These are runs of 7 systems, one row a step. Runs of the same system follow the same rule from any start.
seq 1, tusaz (9 x 22):
[[ 12 -17 -28   3 -19  -2   2  -8  -8 -11 -17  -2 -12  -1  -4   0  12   2
   26  -5  13  31]
 [  0 -24 -29   8   1 -19 -20   4  14  16   0  10 -16 -13 -10 -17   1  -8
    1 -17  -2   8]
 [-20   3   3  -9   4  -5  -8   1  15  18  32  18  -6 -12   2  -4 -10   1
  -23  -8 -15 -15]
 [-13  15  23 -23  -4   7  18  -5   6  -1  -1   9   9  -4  10  10   3  16
  -12  15  -9 -21]
 [ 15  18  12   1 -12  -1  14   2  -1 -11 -29 -13  19  -2  -2  20  14   4
    9  11  -4   6]
 [ 20   5 -19  16 -13  10  -8   4  -7  -9  -1 -10  -6  -1  -2   8   9  -5
   22 -10   7  28]
 [ -9 -20 -30  -4   4   2 -21  -5   3  -1   3  16 -19  -1  -1 -17   3   1
    7 -15   9   7]
 [-21  -8   5  -8  11 -26  -8  -3  16  10   7  13   0  -9  -6 -11  -1  -4
  -26  -2  -4 -10]
 [ -3  16  24  -7  -8  -3  25  -1   6   6  22  -1   5  -7   3  14  -6   9
  -17   9  -8  -6]]
seq 2, mida, 9 rows:
[[ -7  -6 -16   1  20  -8  16  -8   9   1  14   5  -3  12  -5  -3   1   3
   -8 -16  -7 -10]
 [-18   3   2  -5   3 -12  20   3  -7  -2  -7 -11   3   9  -3  11  -7   1
   -7  13 -15  -3]
 [  1   3  21  -2 -24  -5   3   1  -7   7  -2  -2   3 -16   5   5  -3   0
   -3  14   1   7]
 [ 10  -6  -4   2 -15  10 -13  -3   0  12   1  17  -3 -14   9  -8   2   1
   11  -6   0  -7]
 [ -4   5 -22   3  13   9 -14   6   4  -6  -7   3   2   7  -2   2   6  -4
   10 -13  -9  -5]
 [ -6  12   0  -5   9  -6   3   3   8 -20   4 -10   3  14  -7  13   6   4
   -6   1   8  15]
 [  6  -4  21  -3  -5 -11  20  -9   7   1   8   4   3   2   0  -6  -1  11
   -9   3   9  -4]
 [  3 -10  -4  11  -3  -7   9  -9 -12  17  -8   7   7  -6   5  -7  -2  -9
    2  -2 -15 -13]
 [-12   2 -19  -2  -7   4  -8   7 -12  -1  -3  -7  -8  -9   3  11  -3  -9
    7   4 -13  11]]
seq 3, tusaz:
[[ -9 -14   1  -1 -19  -1 -12  -5 -16   9  16   7 -16 -18  12  -9  -8 -12
   -5   6   8  18]
 [ 13 -13   3 -14  13   6   7  -2  19  14  -2  11 -13 -14   1 -14   4  11
   -8   1   7 -24]
 [ -4  22   8   9  14 -10   0   7  16  -4   0  -4  22   8 -10  12   4   1
   -9  -6 -17 -13]
 [-11  14   4  -3 -19  12   8  -4 -21 -15  12  -6   2   6  10  19  -4   1
    5   6  -1  19]
 [ 12 -22  -9  -8  -9   3   3  -4  -3  -2 -28   0 -12  -5   1 -10   6   7
   16  10  16   5]
 [ 13  -2  -7  23  10 -18 -16   7  14  13  -1  -1   7  -7 -13  -9   4 -14
   -4 -16  -5   2]
 [-16  10  -4  -5   5  13  -1  -5  -3   0  40  11  -8   3  10   4  -9  -1
  -11 -11  -7   0]
 [-17 -10   8 -28   2   0  13  -6   2  -8 -22   5  -1   2   3  -1   1  16
   -4  18   2 -16]
 [ 17   8  18  19  -8 -21   2   8   5   4 -17 -15  20  -6 -12   6   5  -8
   -3   7  -2   8]]
seq 4, mida:
[[  4  20   1  11  -5  17 -34  37   4 -16  13 -26  -8  10 -11  15 -13  -2
   12   0  12  28]
 [  7  -9  29 -13   9  16  -7 -13   7 -18  19  16  -1  23   8 -26   0  19
   -1  -4  44  -3]
 [ 17 -13  -9  14  42  -8  18 -22  -8   9 -22   0  11   6   2 -17  14 -24
  -12  -5  -1 -28]
 [  1   3 -24  14   2  -9  26  13 -21   5  10 -35 -21  -6  -8  24 -13 -20
   -4   7 -17  30]
 [ -8 -20  24 -22 -31   6  -2  23   7   4   5  -4 -24  -1  -2  -8 -27  31
    8  24  21   7]
 [  9  -8  25  15   9   0 -45  -1   3  16 -22  20  25  -5   4 -33   4 -17
    0  -1   8 -31]
 [  3  24 -35  16  31  21  -9 -13 -25  -5  26  -8  -6  -4  13  13  12 -39
   -8 -21 -10  14]
 [  1   0 -11 -35  10  22  38  13  13 -23   0 -22 -34  14  -7  19  -7  37
    8  15  15   9]
 [ 24 -15  49  20 -11 -33  -2  14  20   8 -30 -10  29  13 -22 -19  -9  12
    4  13  15 -14]]
seq 5, rak:
[[  9   4 -28   4  -1  -1  -6   6  33  -7  13  13  -4   9 -15   4  10  23
   18 -34  -1   7]
 [-41  -7   4  -3  -4 -23 -19   6   7  -8  -5  12  18  22 -10  -6 -10  10
   -2  -4 -12  -9]
 [-25  -6  14 -19 -12  -7  20 -21 -21   4  10  11  -3 -11  17   0  -5  -5
  -19  18  -3  -1]
 [ 22   5  -7 -15   0  16  17  -3  12  16  -5   7 -13 -32   7  10  12   7
   -1   4  -7 -13]
 [ 11  20   0  20  -6  -6 -17  16  13   3 -14  -5  23  -6 -12  13   8  -3
    9  -5 -17  -3]
 [-12  10  12   6 -21  -1 -13 -11 -14 -19  10   6  15  13   8   2   3  -2
    6  -4  11  23]
 [ -2 -17  -9 -20   7  -2   5 -18  11  -9  -1  17 -14  -3   2 -13  14  14
   -5  -6  22   4]
 [ -6  -2  -8   4  12 -26  15   5  20  11   0   0   0  -2 -16   6  -2   3
  -14  -6 -21 -12]
 [-13  14  12   2 -23  11   6   6 -14   3  18  -1   7   5   9  15 -16   5
    6   4 -18  -4]]
seq 6, Niri (9 x 22):
[[ -2  29  -5   2 -20  45  -8   8 -34  -4  -2  -8   4  -6  20  25  -6  -9
   22  11 -20  -2]
 [ 16 -12 -12   5 -36   8 -30   9  -2  -9 -22  -1  -8 -10  -3  -3   6   7
   34   1  20  32]
 [ -6 -21 -27  12   5 -33  -4 -18  11 -14   6  11  -2  16 -13 -16  13  -2
    1 -29  14  29]
 [-28  13  -7 -27  20  -9  36 -17  10 -19  18   3  -5  14   0  18   8  13
  -26  -2  -8  -2]
 [ -5  11  18 -17 -21   0  20  14  13  16 -22  -1   9 -21  -3  20  -4  23
    1  23 -28 -26]
 [ 17  -8   7  35 -33  -1  -9  -3 -17  30   3  15  17  -8   8 -12 -12 -11
   23 -14 -19 -11]
 [ -4  -8 -26  -2  10  34 -15 -24 -28 -12  21  16 -17  12  22 -13   3 -14
   11 -18  17  10]
 [-26   7 -32 -31  17   0 -16  15  13 -25 -29 -15 -17  -4 -12  18  15   3
   -4  14   2  18]
 [  4  17  18  19 -27 -45   9  15  28   0   1 -12  24  -4 -25  21   2  12
   -6  -4 -12  21]]
seq 7, rak:
[[ -2  -3 -13   9   5 -19   1  -2  17   4  29   7  -6   0 -11  -2   2  -1
  -11 -23  -3  12]
 [-20   6   8 -10   3  11  -1   5   9  -4  20  12   3  17   3   1 -12  17
   -2  -7  -8 -18]
 [-12  -4  12 -16   1   0  11  -6  -7  -2 -27   3   9   0   6   0   3   4
   -5  20  -6 -19]
 [ 11   3  -4   3 -11  -7  19  -5 -10   8 -12 -10   0 -22   2  13   7 -11
   -2  11  -9  13]
 [ 15   5 -10   7 -18  11 -13   9  10   3  11   2  -8 -11  -1   4   2   6
   16 -12   1  13]
 [-10  -3   3   4   5  -6 -30   0  10  -5  -2  14  13   9  -3 -14   4  -1
    0 -11   7  -5]
 [-19   3   6  -7  14 -13  13 -16  -6 -11  11   2   5  10   5   1   3  -7
  -23   3   3   4]
 [  6   1  -2 -15  -1   9  32   0   8   2   6  -3 -14  -4   1  12  -1  18
    0   5  -3  -6]
 [  8  -4  -2   8 -12  -2  -2  12   6  11 -24  -1   8  -6  -7   1  -2   6
   15   3 -16 -16]]
seq 8, mosa:
[[ 41 -18   6  20  -8  11  19  -7 -15  -4  11  -9  -8  22   1 -15  -7   6
   25 -10  30  16]
 [-16 -30 -29   4  30 -12  -3 -17  -8  -3 -27  14   5  24  -2 -27   4  -9
    4 -13  -5 -21]
 [-34   8 -21  -3   1 -18 -16   2 -13  11  13  -5 -11 -28   2  15  -1 -34
  -27   5 -24  19]
 [ 19  -3  23 -16 -16  26  -7  27  12  13  24 -10 -34 -21   2  -2 -21  16
    0  17  24   7]
 [  6   0  29   8  22   1  -1  15  18 -10 -21  -5  28  40 -14 -12  -9  21
    7   1   3 -39]
 [ -7  29  -2  27   9 -10   4 -27 -34 -14   4  -4  35   9  14  14  18 -41
  -11 -11 -15  13]
 [ 32 -16 -32 -12  -8  26   1 -10 -12   4  -4  -6 -42 -35  12  -1  15  -9
   15   6  25  32]
 [-11 -36 -15  -2   2 -28 -10  37  38   9 -25  -7 -15  16 -36 -15 -22  30
   12  -1  -6 -14]
 [-39  17  33  20   1 -24  -7  -7 -13   2  54  12  30  24   6  -3 -20 -16
  -30 -16 -16  -4]]
seq 9, bom, 9 rows:
[[-35  13  11 -16   6 -16 -43  17  24   2  -2   9   8 -18  -7   2   2  -5
  -27   8  -8 -10]
 [  2  33  24  -3  16  14   3 -22  -8 -12  33   9  15  -1  21   8  16 -13
  -23  -4  12   1]
 [ 25   1  -9 -11  -2  11  41 -26   9 -10 -21  12   8   3   6   8  26  24
   18  -6   2 -14]
 [-10  -2 -24   9 -17 -32   1   9  -2  -6 -41 -17   9  -7 -17  19   8  -8
    9   8 -22  23]
 [-13   8   4   2 -33  12 -23  10 -18  -4  36  -4 -17  -7   9   8 -16  -6
    5   0   9  38]
 [ -6 -17  -1 -29  -1  14  -9  -7  26  12  15  37 -18 -13  10 -21   3  27
   -2 -11  10 -24]
 [-17  15  -5  -9  39 -23   3  -3  12   2 -20  -6  14 -12  -8  10  17 -21
  -36  10 -22 -21]
 [ 16  37  25   8  -6  20  24  -2 -22 -20  16 -27  13  11  10  30   3  -3
    2  12   8  21]
 [ 19 -21  -1   1 -45   3   5 -10  10   1 -21  27  10   1   2 -10  10  36
   42 -12   6  -4]]
seq 10, Niri:
[[ 16  13  22   2  -4   5 -14  14  14   2   6  -5   3  -8  -3   1   0   2
   -4   4  12   3]
 [ 15  -8  11  10  12  -1  -5  -7   4   0  -9   6  11  10  -3 -18   5  -3
    0  -6  16 -10]
 [ -3  -3  -4   2  26   1  15  -8 -16  -5  -2 -14  -4  13   1  -2  -2 -16
  -10   6   1  -4]
 [  3   3   7  -9  -1   7   7  18   3   4   3 -22 -17 -10  -4  11 -11   2
   -6  17   1   6]
 [ 12  -8  16   8 -11  -9 -17  14  18  13   3   6   1  -7  -8 -13  -9   6
    2  -4   8  -3]
 [ -3  -4   3   7  21  -1  -9 -17  -5  -1  10  13   9  13   7 -18   4 -13
  -10 -13   9 -10]
 [ -5  14  -3 -15  24  15   9   0 -10 -12  -9 -15  -6   0   6  14   5 -10
  -11  17   0  -4]
 [ 17   6  10   6 -13  -4   1  26  12   7 -15 -20  -2 -12 -13  12  -6   7
    8  15  -3   7]
 [ 17 -16  15  21 -11  -9  -5  -4   2   8  18  13   5  10  -2 -22  -9   2
    7 -18  16   3]]
seq 11, mosa, 9 rows:
[[-11   6   0 -11  25   3 -32  31  28  -2  10  -9 -17  -5 -14  -2  -9   0
  -17   4   7  -3]
 [  3  18  35   5  19  -5   9  13   7 -12  17 -24   7  16  -9   7  -9  -2
  -22   9  12   3]
 [ 28   0  15  12  16  12  27 -14 -25  -4  -6 -16   7  14   9  -5   2 -14
    2   9  17  -4]
 [ 10 -17 -31  15  11   1   2  -3 -21   6 -33 -10  -3   1  -3  -7   2 -19
   18  -1 -11  -3]
 [-17 -13 -25  13  -8 -10 -31  15  -4   9  10  -2 -15  -5  -8  -7 -15 -15
    6 -10  -8  18]
 [-13  -4  13 -14  14   7 -25  10  16   0  29   8 -17   0   1 -15 -11   3
  -17  -1  21  -2]
 [  0  16  23 -13  33   3  11   5  11  -8  -7 -13   7   5  -2   6   3   0
  -25  17   4 -19]
 [ 21  15   8  19  -2   0  25   1 -21  -1  -9 -27   9   0   1  17  -1 -15
    3  13  -6   9]
 [ 23 -22 -13  21 -13  13  -4  -2 -19   5  -9  -2  -7   9   2 -15  -7  -6
   30  -8   9   6]]
seq 12, bom:
[[ -9  -9  -6  -5  17   7  -1   0   4   5   0  10  -2  12   1 -12  -8   5
   -1  -7  -5 -27]
 [ -1   3   6   2  25  -2  -2   4  -4 -10 -16 -16   6  10  -4  -1   3 -13
   -9  11   5  -4]
 [ 25   6  16  14  -6   4   9   2  -2  -2   9 -11   3   5  -1   0  -2   1
    7  -1  15  11]
 [  2 -18  -9  12 -14  -9   5  -3   2  11  -1  12   1   5  -3 -11  -7   8
   14 -15  -9  -8]
 [-19 -10 -18  -1  16  -2  -9   4 -14   3  -4  -7 -11   3   2  -4 -10 -16
   -4   4 -10  -2]
 [ 10   5  15 -10  10  17  -4  14   4  -4   9 -14 -15   0  -1   1  -7   3
   -6  12  19   2]
 [ 14  -2  21   9  -5 -11   3   1  20   9  -1   9  15   1  -8  -9   2  13
    0  -6   1 -15]
 [-11  -1 -12  17   6 -10   7 -15 -20   3   0   2  15  12   5  -2   0 -19
   -3  -8 -18  -5]
 [  6  -4 -17  -8   6  27   7   3 -18 -12  -4 -12 -21   7   6   4  -3   0
   14   8  10   8]]
seq 13, kir:
[[ 27  -7   3  -4  15  20  28   7  -3  18  -1 -13 -23 -11   4  -1  -9  -1
   -1  13   0 -19]
 [ -4  -3   9   8  -4  18  -9  23 -21   1 -15 -19  -1  15   1   0 -25  -2
   17  18  -4 -10]
 [ -9  -5   3   5  -5   8 -32  -1 -18 -15   5   1  -2   9   5 -12  -1 -14
    5   0  23  22]
 [ 11  -8 -13 -10  23   6 -13  -5  21  -6   6   8 -16  -2  -3 -14  14   4
   -7 -12  25   4]
 [  8   4   4   5  31  -8  12  14  18   6   2 -16  -4   7 -14   2  -8   0
  -16   1  -4 -15]
 [ -3   0  29   3  -6  -2  19  -1 -20   4  12 -13   1   5   7   1 -18  -7
  -10  17   3   1]
 [  5 -21   1  -7 -11  14   3 -12 -21  -1 -17   4 -10  -1  12 -14  -2   1
   15  11  14  -1]
 [  4  -6 -28   8  12   8 -25  13  -1  -2 -15  -9 -10   0  -8  -4   1 -11
   15  -7  -4   4]
 [ -3  15   8   2   8   3 -19  16  15  -5  31  -5  -5   2  -5   5  -6  -1
  -11  -7   8  12]]
seq 14, kir:
[[ -6   8 -13  -4  26  13 -11  -4  -8  -4  -4  -4  -5  -5   7   1   7 -19
  -10   2   0  -2]
 [ 16  14  12  -8   4   7   0  15  12  -7  -1 -16  -6  -8  -5  10   5   6
   -4  11  13   9]
 [ 14 -12  22  14  -7  -6   3   6   6   5   0  -1  10  15  -7 -16 -11  11
    7  -2  10  -7]
 [ -9 -13 -12   9  13   2   4 -16 -24  -1   8   5   0  17  10 -12  -6 -14
    1  -8  -3  -4]
 [ -8   2 -21 -22  12  12   3   1  -3 -10  -3 -10 -25 -11   4  12   7  -4
   -6  10   3  14]
 [ 12  -2  16  -2 -10 -10 -13  28  24   8  -9 -11  -4 -12 -17   0  -6  10
    0  13   7   3]
 [  8  -6  24  24  -2  -5 -10  -7  -9  13  18  13  18  11   6 -20 -11 -10
   -1 -12   1 -14]
 [ -8   2 -15 -12  22  24  15 -26 -23 -12   3   8  -4  12  20  -1  10 -10
   -2  -3   2  -9]
 [  4   6 -17 -16   8   0   5  19  12 -15 -30 -26 -15  -6 -14  20   9   5
    3  18   3  17]]

Which system made each run below?
seq 15:
[[-10  16   2   2   2  12  12  -7 -30  -6  13 -11   1   3  13  16  -5 -19
   -7   8  -7  10]
 [ 21  -2  -3 -18  -2  23   0  11  13  -6  -9  -7 -21 -11   0   1   4  17
   12   9  22   5]]

rak
seq 16, 2 rows:
[[  0  -2 -16 -12  -1  29 -13  -2   2 -14   2  15 -11   9   8  -4   4  15
   19 -11  11   0]
 [-25  -5 -16  -5   1 -20 -12   5   1 -15 -29  -3   9  10 -11   4   6  -1
    3   5  -7   8]]

Niri
seq 17:
[[  0 -13 -24 -13   8   6  -6  -9   7  -6   0  15 -18  -4   2 -10  12   6
    5 -10  13   6]
 [-20   6 -16  -2  12 -16  -2   9  11  -9  -9  -5   7  10 -14  12   3   2
   -6  -4 -18   1]]

Niri
seq 18:
[[ 20   9 -12   0 -18  13  12 -10  11   6  38  15 -16 -17   8   9   8  11
    5 -23   5  16]
 [-14 -11 -19 -17   7  10 -13   2  20 -10 -19  20   2  17  -4 -10   6  27
   17 -11  -2 -24]]

Niri
seq 19, 2 rows:
[[ 11 -15  -9  -6   6  10 -10   5  27  22   9  24 -16 -15  -1 -20  -1  13
    2 -15  -2 -28]
 [-31  25  -4 -12  16   0   0  13  14 -11   9  -4   9  16  -6  22  -5  11
  -12  -3 -26 -13]]

mosa
seq 20 (2 x 22):
[[  3   6   9 -11  17   9   2   3   3  -5  13  -9 -14  -4   2   1   1  -5
  -17   9  16   5]
 [ 10  -1  13  -3   9  -4  -7  15  19   6 -16  -7   2  -7 -11  -3   1   4
   -5   8   5 -11]]

Niri
seq 21 (2 x 22):
[[  2  -7  -4 -15 -11   6  19 -13   0  17  13  14 -18 -27  13   1   2   4
   -6   3  -5  -5]
 [  1   1 -10   2  -3   7 -10  21   9  10 -22  -3   3  -5  -8   6  -6   9
   17   1 -22 -22]]

mida
seq 22 (2 x 22):
[[ 33   8  15  -8  -9  14  19 -19  12 -13   4  11   5  -3   7   1  22  20
    8  -5  27   6]
 [ -2 -11 -23  11 -16 -36  14  -7  12   9 -26   9  11 -12 -13   5  14   3
    7 -10 -26   1]]

bom
seq 23:
[[-15  -6 -20 -21 -14  -6   0   1  23   0   6  16 -13 -10  -5   6   4  23
    3  -9  -5   5]
 [-13   2   2   4  -1 -26  -8   7  18  15  -8   8  13 -13 -12   1   2  -2
  -14  -2 -24 -15]]

kir
seq 24, 2 rows:
[[-26   5 -22 -10   2 -24  10 -18   0 -24 -19   5  13  11  -5  15  20   3
   -4  -4  -8  15]
 [  0  13  -1  -5 -22 -13  42  -6   4   0   3  -4   4 -11  -3  28   5  15
   -1   4 -20   8]]

Niri
seq 25 (2 x 22):
[[ 17   4   8  -2  -7  13 -10   9  21  -7  12   8  -4   2  -3  -3   2  20
   11  -8  17   3]
 [ -6 -11   3  10  10 -19  -4  -8   3  -5 -17  10  20  18  -7 -15   4  -2
    0  -8   0 -14]]

rak
seq 26:
[[ -9 -12 -35   1   2 -21  27 -12  23   0  -1  21   4  18 -13   2   7  25
   12 -31 -25 -14]
 [-43  -5 -11 -13   9 -19   3  -1 -27 -21 -20 -22  -6  12  -1  12  -6 -18
  -14  24  -4  22]]

bom
seq 27, 2 rows:
[[-32 -25 -11 -11 -18 -38  20 -12 -21  -3 -25  -8  -6  -5  -3   2  -3  -9
   -9  21  -6  22]
 [ 28 -14   9  12 -25 -11   7  24   8  37   8 -12 -20 -33  -8  -3 -20  -2
    2   8  -6   4]]

tusaz
seq 28:
[[ 11 -10 -25  -2 -17   4  13  -2  10   8   6  10 -17 -11  -2   3   1  15
   16 -14  -7   5]
 [-23   1 -10   0  -2  -5 -12  16  12   9   0   8   3   1  -8   4 -11   7
    2  -6 -27 -16]]

kir
seq 29:
[[ -2  22 -14  -5  22  18   1  26   8  15  11 -18 -18 -20  -3  23  -8  -9
  -13   8 -29 -15]
 [ 12  20  39   3 -15  19 -21  29   3  -3  -7 -15  15   1  -1   8 -11   8
    9  20   7  -6]]

rak
seq 30:
[[ 29   8  -1  29  19  23 -16   9  -8 -11 -10 -12  14  27  -2  -6  -1 -10
   24 -13   9  -7]
 [  4 -10 -13   6  13   1  11 -16 -20 -24   9 -14 -11  25   2  -6   5 -10
    3  -7  28  31]]

mida
seq 31 (2 x 22):
[[-34  -8 -24 -13 -22  17   4   3  -7  10  29  19 -20   1  10   6 -23  18
   11 -11 -28 -10]
 [-26  12   7 -23   2   6 -24  13   9 -18 -46   1  22   4  -3  10  10  12
    3  20  -9 -20]]

mida
seq 32:
[[ 17 -11  19   8   5   0  13  -8   1  -6  -4   0   9  22  -2 -15  -1   9
    5  -3  19  -7]
 [  3 -18 -12  15   7 -15   9 -15 -19   7  -8  -2   1   2   3 -13   2 -22
   -3  -2  -1   3]]

mida
seq 33, 2 rows:
[[ 19 -11  -5   9 -35   3  -8  -3   9  36   3  29  -3 -35   7 -11   1   7
   16 -13 -16 -14]
 [-19  16 -17 -10   1  18 -15   9  26  -7  16  24   5  11  -3   8   1  28
   12 -23 -19 -21]]

mosa
seq 34 (2 x 22):
[[  0   4   5  10   7  11  -1   6 -15  21  16  -2  -2  -8  10  -4 -15 -17
   -8   1 -17 -18]
 [  9  18   5  -6  15  31 -11   4  -9  -7  -3  -6  -2  -4  11   7   5  -6
    1   9   6  -8]]

rak
seq 35, 2 rows:
[[-22   4   5 -16 -16 -19  18  -3   7   7  -5   4   3 -19  -2  15   1   7
  -16  12 -22  -3]
 [ 12   7  23   2 -33  12  11   1  -2  13  16   7   2 -12   8   7  -9  13
   10   3  -4  -4]]

mosa
seq 36, 2 rows:
[[-11   1   4   9  21   2  -2 -11  -6  13  32  13   3   7  10 -12 -10 -14
  -18 -15 -10 -20]
 [ -8  18   1 -21  26  30  11   0  -4 -13  -2  -6  -4   8  10  14   2   4
   -8  12  -2 -19]]

rak
seq 37, 2 rows:
[[ -2 -10 -18  23  21 -12 -24  23  -2   1 -38 -20   9  19 -20  -7  -7 -16
   12   1 -13 -10]
 [ -8   5  18  18  -6   5 -31   6 -20   7  43  -2  -5   1  10 -11 -21 -25
  -11  -6  10  17]]

tusaz
